rotation ticks, each row followed by its count of ticks:
The counts run from 0 to 198.
[  6  -9  -8 -20   1  13   8   8   7   2 -18   4   1   6  16   0   2   2
   3   2  10 -15   7   6  -4   2   8  -8 -12  -1 -18 -15  -3   1  -3  14
  10  -1   6  10  -2  -9   0 -26  -7   8 -23 -22 -10  -9   7  -6  -7 -13
  11 -10   7 -17  -6  -6  -4  -9   2  -1  -5 -10  -5 -31 -16   5  18 -12
  -3   5]	112
[  9   0   1  -2 -20   3  -4   2  12  13   9  -1   9 -18   3   0  -4 -10
  21 -12   8   4 -14  14  27 -10  22  -6 -20  -3  -1  11 -12  -8  -9   0
   5  -5  21   9 -18  -9  -2  14   2  10 -12  17  -8 -10   8  -1   0   9
   0  22   2  -9   9  -6  23  10  -7  -5  11  -8   1   1 -13  -3  -1   0
 -10   0]	59
[-11  -7 -16   6  12 -31 -15  13   0   1 -12  16   7 -14  13   6  -2  -2
  -8   3   5   7  16 -10   1  -4   4  -4   7  -6   2   1  11   5   0 -12
 -13  12   7 -16   0  -4  20  -7   8 -14  -5  -5 -24   5  16   4  -5  -1
  -3   4 -12 -16  20   3   1  -5   8   6  11   3   1 -16   6   3  13  -6
 -20  -4]	10
[  3   9  19  -2 -11  -5  -3  13 -19  13 -10  13   5 -15  15   1  -4   2
  -4   0 -14  17 -11   2 -13   6  -2 -18  -5 -11 -14  -8   7  -4   8 -11
  -2 -19   5  -9   9   5  -5   4  -2  -1  -2   5 -13  -2   3 -19  -5  13
 -18 -12   6  -8   0 -21   1  -5   5  -7   8  -3   8   3  12 -19  13  28
  -9  -9]	86
[-25   8 -16   6  -5  -3  15  -6  -3   3   2   6   9  -7  -1  -9  11 -15
  -2  -5  -7  -6   1  -5 -11  -1 -15  -7   4  -6   1   1  14   4   1  -5
 -10  12   5 -16   0  10  13 -12   0  -7  21  17  -1   3   2  -5  13   5
  -4   1 -22  -3 -12  25   5  -1  -2  14  16  22  -9  -9   9  -9  20   1
 -23  -2]	17
[  0   5   8   2  -1   4   1  10   2  15   3  14   4  -7  14  -5 -18   5
  11  -5  12  14  -4   6 -13   3  21 -25 -13   2 -22  -7  -5  -9  -6  -7
  -2 -14  15  -2  -2  -4   8   8  -9  -2 -17  -4 -21  -6  16  -5 -12  -4
  -1 -17  14 -12   0  -8  20  -5  -1   8 -10 -17   5 -15  -2  -8  -2  12
   1 -11]	80
[-23  13   1   6  -9   1  -6  -1  16  14   9  -1  -4   4 -15 -24  20  11
  12  -4  12 -17  -3  -3  19   9   4  10  -9  11   2   8   2  11  10   2
  -5   7   6  11 -19  10  -4  -4   6   1  10  12   2  19 -13 -12  11   2
   1   8  -8  -8   0  19  -5   2  -3  -4   6  12   0 -17  -1   0   8   1
 -11   5]	39
[  6   1  13  -8 -11  -1  -2  13  13  13  12  14   2 -13   3  -1  -2  -8
  25   6  -2 -10   4  12   3  -3  21   1 -16  -6   9  14 -16  -1   9  -3
  -9   7  15  -5 -13  -6   3  12 -14   3   3   9  -2  -3  15 -12   7  13
  -9   9   5  -6   9   6  16 -14 -13  14   4  17   7 -21   1  -9   0  11
   0  -6]	48
[-24   7 -22  12  -6   5   7  -7  -4   8  -2   5  -1   1   4 -12   2 -12
   1  -3  -4  -4   2  -8  -6  -5 -17 -10  10  -2  -4   1  19  10   2  -1
  -4   6   3 -13   3   9   9 -19  -1   3  14   6   3   1   4   1  13   5
  -7 -10 -21   3 -11  24  -6   2   2  10  21  22 -16  -5  13  -8  19  -3
 -24   7]	18
[-11  15  -6  -8 -12   6  -7   6   7  14   5   7   3 -17   3 -14  14   4
  12  -5  -2 -27  11  -2  17   6   5   2 -16  20  -8   7  -4   3  15  -6
  -4   2  11  14 -12  -2 -11   7   5   0   4  16   2   7  -7   2  16   4
 -11   7  -9  -8  17   4  -2 -12  -9  -2   6   8   0 -34   4  -2   6   0
  -2 -11]	37
[  1  -5  -3  11  -4  -1  -1   3  31  23   9  16  -6  15   8 -13  -2   5
  30   8  11  -8   9   7   2  -7  15  -1  -7  -1  15   6 -16   8   6  -9
   2   9   7   8  -8  -8   2   2 -17   8  -8  -6   5   6  16 -10   0   3
 -11  -5   7  -5   0  16   3  -6 -11   9   4  17   2 -24  -4   3  -5   3
   6  13]	46
[-26  13  -8   4 -22  20  -1   0   8  14  12  10 -12   1   2  -7 -14  -2
  10   1   4  -4 -11  22  17 -20   5   3  -3   3   2   8  -1  11  11   7
  -3   4   9  23   3   2   7 -11 -10  10  10   0 -11  -2  10   1   0   9
 -20 -16  -5   4   0  18 -17   0  -8  -4   2  16  -5   0   9  -6   7   9
 -10   0]	193
[-14  12  -8 -11 -20 -12   9   1  12  18  10  -5  10  -7  -4 -10  24   4
  14 -21  26   5  10   7  10   1   7   7   1  15   5  10   8  -7   2   4
  -1  -3  10   6 -24   4  -4  -1   5  -9   2  16  -2   7 -14 -13  -5  -2
  -2   1 -11 -23  -1  11  13   7  -7 -20   3  15  -1 -12  -4  -4  -6   1
  -8   9]	180
[-14   1  -4   4   9  13  11 -10  -2  -4 -17   6  -2  11  -7 -11  15 -14
  -5   0  -5 -33  -4   2  20  10  -2   3 -17 -20  11   1  -5   6  -8  21
 -13 -14  11   6  -9  17   4 -19   3  -1   0  12  -9   7 -15 -10  -2  -3
   6  17   1 -15  -5  11   7   7   3  -8   4   1  -1  11   0   9  11 -10
 -12  -5]	126
[ 11   3  -9   2 -25  10  -3  -2  11  16   8   7   5 -11  10   0  -7 -10
  22  -3   5  -1  -8  17  26 -17  20  -6 -22  -2  -3   7 -17  -7 -11   0
  14  -8  17  19 -12 -11  -4  11  -1  13 -18   6   1 -10  14   8  -1   4
 -13  10   4   0   7  -7  18   5  -2  -8  11  -4   0   1 -10  -2  -2   1
  -4   1]	58
[  0   8 -20  -7 -22  -3  -5   4   4  30   6   4   7  -1  22  -4  12  16
   5   0  21  -2  18   2   6 -12  -3  -9   1  16  -8   1  -3  -3   7  -4
  18  -8   3  12 -13  -5  -7 -13   7  12  -8   4  17   6   0   4   0  -7
 -26 -17  -3  -8   2  -1  -3  -3   0 -17   6  13  -6 -18   5  -7  -6  -4
   1  14]	177
[  4  -9   0   2  -4  -7 -15   0   5  12  -9   5  11 -10  18  -6   4   3
   2  -8  -6  -8  13 -16  11  -7  -4   1   2  18  -1  11   4   2  19 -19
  -2   3   0  -1  -1 -15 -11   1  -9  22  11   0  -2   6  -2  -9   9   6
 -14   0 -15   6  28  -8  -9  -9  -6   1  18   5 -15 -28  11   2  17   9
  -8   6]	31
[-20  11   0  14  -9   7 -12   0  23  14   7  -2 -13  12  -6 -28   4  13
  16   3  20 -15  -3  -4  21   2   1  11 -10  13  -1   5   1  13  10  -4
  -4   7   6  13 -15   1  -4 -12  -3   5   2   2   2  16  -5  -9  10   2
  -3   0   0  -5   9  17 -14   1  -5  -6  10  13  -1 -19  -1   1   7   4
 -14  14]	40
[ -3   4   9  -1 -13   2   7  -1  12  12  17   7  -2   6  -6 -13   5  -5
  22   0  -1  -5 -12  12   5  -5   9   4 -10 -13  21  13  -5   5   4   3
  -4   7  12  -6 -16  10   2   2 -14   6  18   8   6   5   6 -21  10  18
  -7   4   2   5  -9  16   9  -4  -9  11  12  26   7  -4   3  -9   5  22
  -8   9]	50
[ -7  -8 -30  16  -1  -5   5 -11  12  13  -3   7   5   0   5 -12  18 -11
   8  -9  14  -2   5  -6  -3   4 -17 -13  13   9   6  -5  15   7  -7  -5
   9   3   2  -6   0  -7  -6 -10  18  12  -6  10  13   5   3  -2   5  -8
   4  -1 -14  -3 -13  16   7   2  -4  -4  21  12 -14 -12  -9  -5  23 -19
 -19  10]	23
[-14   7 -11   5   9  12   7  -9 -10   3  -1   6   6  17   2  -2   0  -1
 -10   4 -11 -26   1 -12   4 -10  -4  -1 -23 -19   0   4  -1  -3  -7   2
   1   6  12 -23 -18  15   7 -27 -17  10  16   0   7  21  10  10   8   5
   0  -2  -1   7 -13   6  -1  12   5  26   6   8  -3   8  19  -3   0  -5
  -4   8]	138
[-21  19   1  -4  -7   7  -2  -1  -2  10  22   7   7 -11 -11 -15  -1  12
  -6 -11  -5   2 -34   3   6   1  18   0 -23   1  -7   3  -2 -12   2  -4
  -4  -2  22   9  -8  22   7  14   5  -3   7  19  -9  11  -7  -1  -5  -1
   3  -1  -7   4  -9   0  13  13   4   5  -3  -8  11   0  -4 -14   5  14
  -6 -11]	71
[ -3  15  -8  -2 -17   8   6   6 -12   8 -12  10   2 -14  16   1  -4  -2
   3   1  -4   8  -1  14   0   6   3 -23  -6  -2 -27 -18  -1  -6   4  -2
   3 -28  12   7   0  -2  -9   0  -4 -12 -24  12  -6 -10  -5  -2  -4   3
 -17   0   5 -23  -6 -14  11   8   2 -19   5  -8  -1  -2  -7  -1   5   0
  -3 -19]	91
[  3  10 -14 -16 -23  -2  -5   8   2  27   6   1  15 -16  18   1  15   8
  10  -4  20  -4  23   6  11  -9   6  -3  -6  20  -7   6  -2  -9   7  -2
  13  -9   8  11 -15  -8  -6  -3  11   2  -9  12   8   1   0   1   3  -4
 -15  -8  -7 -17  10  -8   2  -6  -7 -17   3   7  -2 -24  -2  -8  -3  -6
  -4   9]	178
[-24  17 -15  -4   2  -3  -2   3 -16   6 -10   4   6 -17  18   6   4   2
  -8  -6   4 -17  27 -11   7  -7  11  -5  -9   1 -20   1  -3  -2 -11   8
  -5  -9  12   5 -15   3  10 -15   7 -21  -4   8 -13   5   5  21  -1  -5
  -6   5 -10 -22  17  -2   5  -4   7  -5   2  -1   4  -9  10   6   0 -13
 -15 -12]	4
[  8   6 -21  -7   6 -13   5   4  -6   3  -6  -2  16 -10  13  -3  11   0
   2  -7  10 -13  12 -11   8   1  13  -8 -17  -6  -2  -1  -1  -3 -25  -1
   7   2  12  -5 -27  -4  14   0  14  -9  -4   0   0   4  16  13   5  -2
   9  15  -6 -15   3  -9  23  -4   3   6   4 -11   2 -19   6  -3   1 -15
 -18  -5]	146
[-12 -12 -20  10  12 -37  -6   6   1   2  -7  15   9 -10   8  -1   5  -1
  -3   1  -1   7  16  -8 -10   1  -2  -1   8  -7  14  -1  10   4   1 -16
 -16  15   7 -15   4   2  18  -7   5 -17  -3   3 -18  10  12  -5  -4  -5
   4   3 -19 -15   6  14   8   0   5   7   9   8   5 -14   2   6  18  -7
 -12  -3]	11
[-14  -2  -5  13  10  13 -10  -1  -2   2 -26   3  -4  15   7  -5  -4 -11
  -5  14   1 -30  -1   2  28   0  -1   0 -19 -14  -2  -2  -5  10  -9   9
  -8 -14  14   4  -2  -4   6 -27  -6   9  -8  -5 -14   1   2   9  -1  -1
  -1   9   9 -10  13  -2  -7   7   7  -1   7  -3 -11   9   6  10   5  -9
 -11   5]	128
[-11  -4 -11   4  -7  -3  -9   2  18  18  17  19  -7  -2  -8 -16   4  -9
   6  -4  16  11 -19  22  10 -11   0   8  -3  -8  23   1  10   9   3  -1
   1   8   5  16   8  -2  -1  -8  13  13 -10   8  -4   2  17 -16 -12  -2
  -5  -7  -6  -1 -14  17  -6   7  -5 -14   3   7   1   7 -12 -10  20  -5
 -21   8]	197
[-10   8  -9  -3  -8  10  -5  -1  12  15   1  14  -1  -4  13 -12   7  12
   8  -1  -3 -32  15  -6  12  -8   2  -1 -14  20  -9   5 -10   4  16  -5
   4  -1   6  22  -8  -7 -10   2  -2   8   1   5  12  11  -5   7   9  -1
 -17  -1 -10   1  19   7  -2 -11 -10  -2   6   7  -5 -34   5   0   9  -2
   3  -3]	36
[-10  -6 -12   4  -8 -17  -2  -1  19  17   7  17   2   6  17  -8  -3   8
  11  -4  11  11   9   6   1 -21  20   9   8   3  17   7  -5   3  13  -9
   1  12   0  26   6  -1   3  -6 -18   6   0  -7  -7  12   4 -13 -17   2
 -19 -19 -11  -1   1  14  -6   4  -3 -12   4  21   3 -14   7   0   1   7
  10  13]	187
[ -2  -8  -4   5  11   0 -19   8  -4   1 -26   6   2   5   3   2  -7 -11
  -8  17   0 -23   4   0  31   3  -1   3 -24 -13   2   2   0  11  -4   2
 -15 -12  11  -7  -5  -7   8 -25  -1   8 -10  -2 -20   3   5   6   0  -1
   3  14   9 -12  20 -15  -8   3   6  -3   2  -6  -8   5   6   9   7 -12
 -13   0]	129
[-18  11  -7 -17 -12  21   1  -2  -7   1  -9  -5 -10   6   6  -3  -9   8
 -14   6  -6  -7 -11   4   1   0  -3   0 -12  -3 -23 -13  10   5  19   5
   9   3   7   0   1   7  -6 -38 -17   8   1 -13  -5   0  -7  -8   1   2
  -5 -14  -1  -1 -16  -3 -22   3  11   2  -6  -2 -10 -11  -7   1  21   6
  -6   5]	106
[ -8 -13  -5   4   2  -8   4 -11  14   7  -2  -6  17  -2  -4 -16  16  -9
  10 -24   7  -4  -1 -16   5   6  -4  -3   7  17   3  10  14  -3   6  -2
  -6   8   4 -15 -13  -3  -7  -3 -13  12  13  10  -9   7 -14 -20   5   4
  13  11 -21  -3   5  13   7   5 -10  -1  21  11 -19 -19  -1   4  13   2
 -10  11]	28
[  5  -7   1  12 -13   3 -14  -1  11  10   2   1   7  -3   8  -3 -23   3
   5  -5   4  12 -23  -3  25 -20  20   0 -13   1  -4  10  -7  -5   0 -12
   7  -1  11   5  -3 -11   4   2 -20  25   0 -10 -13  -1   9   0  -8  11
  -7   4   2  10  16 -15   0  14   1  -1  14  -6  -7   8  -2   4  -1  14
  -1  11]	63
[ -3   3   1  14   6 -12  -8   5   9  19   8  14  -2   4  -4 -20   0  16
   0  -6  20  25 -25   4 -10  11  13  -9  -5  -3   1 -10   5  -5   0 -13
   1  -3  13   3   1  10   7   1  16   0 -18   0  -9  12   2 -14 -17  -9
  11 -15  10  -7 -14   4  14   8   9  -4  -3 -15  15   1 -11  -8  11   7
  -9   1]	77
[-12 -12 -14  -3  -2  -2   7 -10   5   5  -9  15   2  14  17   1  -7   9
  -9   5  -8   8  -3   5 -13  -6  -1  -6   1  -7  -7 -17   4  -6  24 -10
   3   4   3  -2  13   3 -10 -25 -33   7 -15  -8  -3   2  -6 -12 -13  -2
 -10 -10  -3  -8 -17  -4  -3  18   6   1  -3   0  -6 -10 -12  18  15  -5
  17   0]	100
[ -6   2  -9 -17 -18  -5   0  10   7  15   8  19   2 -19  16   5  -4   0
  13  -2  -5   0   6  18   3 -17  15   5  -8   3  11  10 -10  -3  19  -3
  -4   8   9  22   5  -6   4   6 -11  -2   0   6 -12   0  13  -5  -7   6
 -22  -9 -13  -7  12   6   3 -12 -10  -5  -2  14   5 -22   5  -2   7   4
   8 -11]	189
[-23  15 -23   5   6  -1   3   1 -15   9 -11  12   6  -5  24   1   4   7
 -10  -5   2 -19  27 -10   4 -17   9  -8  -4   0 -19  -1  -9  -5 -17   5
   6  -7   7  15 -11   7   6 -20   5 -13  -2   3  -2  12   4  24  -4 -10
 -13 -12  -8 -15   8   3   0   0   8  -5   4   3   3  -4  11  10  -1  -8
  -9  -2]	3
[  1  10 -31   9  -7  -3   7   5 -11  12  -6  11  11  -6  23  -2  -2   2
   1   3 -12 -14  14  -9  -4  -5  10 -11  -4  -3   1   2  -3   1  -6 -18
  -5  -5   5  14   4  -5  22  14   5  -4   5   2   4  -2   1  20  14  -3
 -21   4 -16   0   7   0  13  -4  12   5   9   1  -6 -24  21   3   6   8
  -3  -8]	156
[  4   6 -20   1   8 -13  14   2  -3   0  -5  -9  17  -3   0  -7  12  -1
   3 -16  13 -10   8 -15   4   3  16  -5 -15  -9   3   4   5  -8 -26   2
  -1   6  13 -11 -26   3  17   1   8 -14   2   0  -3  10  11   6   7   1
  21  20  -9 -19  -3   2  26   3   6   6  12  -3   1 -14   4  -1   0 -11
 -16   1]	147
[ -4  -6  -7 -10  15  -7   9  -2  -7   0   0  15  16  -2  -3   5  10 -11
  -7   1 -15 -27   6  -5   3   0   2   3 -30 -16  14   5  -5  -9   3  -1
 -10   5  17 -28 -19   6  11  -8 -10   5   7  16  -2  12   6   5   1   4
  11  14  -5  -4  -5   2  19   3  -2  30   0   4   5  -3   9   1   1 -11
   2  -8]	136
[  4   1 -19  -1   8 -16  -1  -2 -12   3   0   0  10   4   0  -4  22   8
 -15   1   1 -13  -2 -15   8  -2  -3   5 -19 -25  12  -3  11   0 -12  -6
   9   8   4 -12 -20  13   8 -15  20   3   6   4  15  26   8   3   1  -1
   4   6  -5  -5 -15  -3   7   5  13   6  11   2   9   0   7 -10  13 -13
 -22   7]	142
[  1  -4   9   0   1 -25 -24  21  21  12   3  10  -2  -9  -4 -11  11   7
  17  11  17  -2   2   1  17  11   7  12 -13   3  16  10   0  12  13 -16
  -6  14   9   1 -12  -7   3   4  13  -1 -13   5  -5  11   9 -14   4   1
  -3  12   3 -14  16   5  -1 -11  -4  -5   6   9  10 -22  -7  -6  10   2
 -10   5]	43
[-12   0  -1   0 -11  -5 -12   9  12  11  13  11  -7 -15 -13 -10   2  -9
   2   0  10  11 -23  22  16  -4   0  10  -5  -7  21   5  16  11   8   1
  -7  11   9  12   5   6   3  -6  19   4  -3  12 -10   3  16 -15  -6   1
  -3  -2  -8  -7  -2  12  -4   2  -5 -14   5   9   7   8  -9 -13  23  -2
 -24  -1]	196
[-13   8  17  11   1   5  15  -4  -2   9   0   6   4  10   4 -18  -8   4
   5 -13   1  23 -17  -1 -20   7  13 -18   3  -9 -14  -2   5  -9  -2   2
  -7  -9   8 -11   0  17   1  -3 -26   0   3  -3 -13   3  -1 -27  -9   9
  -1 -18   8  -3 -17   8  12   6   0   1   2   2   0   2   3  -9   3  25
  -1  -1]	83
[-18   5 -16  -6  -4  -7  10   0 -10   1   0  10  16 -18   6   2   5 -17
   3  -6 -11 -10   8  -1 -11   1  -8  -9  -4  -2  -3   4  11   4   6  -8
 -15  10   6 -18   0   4  15  -3   1 -13  13  18  -9  -6   7   2  13   7
  -5   6 -25  -5  -2  15  13  -7  -5  20   8  19  -5 -18   9  -5  17  -1
 -20 -16]	16
[  0 -20  -4   8  24 -19 -16   6   7  -2 -14  12   6   8  -6  -3  10  -9
  -8  11  -1 -13  -2  -2  14   7  -4   8 -23 -23  24   0   1   5  -2  -5
 -14   0   6 -19  -2   4   4 -18   5   7  -6  10 -12  15   0  -7 -11  -6
   8  14   2  -9   5   2   5  10   8   4   5  -2   3   8  -2   9  12 -13
  -7   3]	131
